128 stands for zero in the data rows.
Here are some points:
[126 124 155 116 113  76 108 125 127  58 107 132]
[166 131 108 125 144 143  93 121 164 164 180 240]
[183  53 162  72 101  85 112  85 113 148 103  96]
[115 122 145 147 167 130  82 151  79 114 196 167]
[125 106 126 152 164 105 123 122 117  97 131 167]
[138 131 129 181 134 138 164 104 129 158 111 150]
[139 103 146 118 125  79 158 124 171  98  99  56]
[ 78 130 149 142 186 136 115 122 122  87  76  20]
[110 128 120 104 153  77 101 119 103  48  13  71]
[123 147 143 138  97 159 123 150 140 138 142 116]
[155 149 103 144 147 136 158 147 180 168 126 161]
[ 95  84 120 109 109 137 129 159 145 123 104 204]
[ 15 124 156 119 139 151 154 130 185 107  95 122]
[ 95 195 112 170 164 133 179 181 135 127  49  64]
[143  90 101 132 142 145 137  59  91 102 111 125]
[148 118  96 115 102 118 119 158  93 151 144 228]
[107  71 161  65  59 147 135 121  82 145 166 134]
[132 157 134 155 146 126 136 135 130 115 111 176]
Here are 10 more points, each followed by its number:
[141 123 102 169  94 169 128  83 129 160 167 159] 0
[201 132 105 130 145 159 125  94 214 136 154 175] 1
[127 129 114 179 147 129 162 147  88 151 134 147] 2
[141 124 144 126 181 133 138 117 134  98 133  59] 3
[107 117 111 189 199 151 155 130 136 142 165 158] 4
[ 88 164 104 146 169 124 156 163 121 125 115 157] 5
[166  96 158 130 136 146 149 148 123 124 147 202] 6
[127  91 138 119 158 123  83 161 108  59  87  86] 7
[135 130 116 147 153 103  87 122  97 110 129 123] 8
[100  86 142 120 128  72 105 114 106 121 143  93] 9
Which of these numbered points is nearest to each point below, looking only along the 3 directions in which the first points spread most? Its number follows each.
[140  73 110 155 185 111 133 130  89 137 108 131] > 8
[116 138 133 145 119  89  91 123  50  83 124 160] > 8
[126 183 107 177 178 129 179 150 132  96 114 117] > 5
[ 79 105 185  83  83  65  99 105  83  90 148 115] > 9
[167  65 137  89 133 120 107 157 106 104 121  99] > 9
[ 93 186 131 150 134 122 153 148 154 146 129  99] > 5
[114 156 107  75 151  98 114 148 164 112 120  63] > 3
[105  99 196  97 135  99 131  61 160 102  63  68] > 7
[ 58 106 124  89 116  88 123  78 117  73  76  14] > 7
[141  92 208 111 139  85  45 120 133  81 124 115] > 9
[177 152 129 147 185 136 106 100 114  84 115 131] > 8
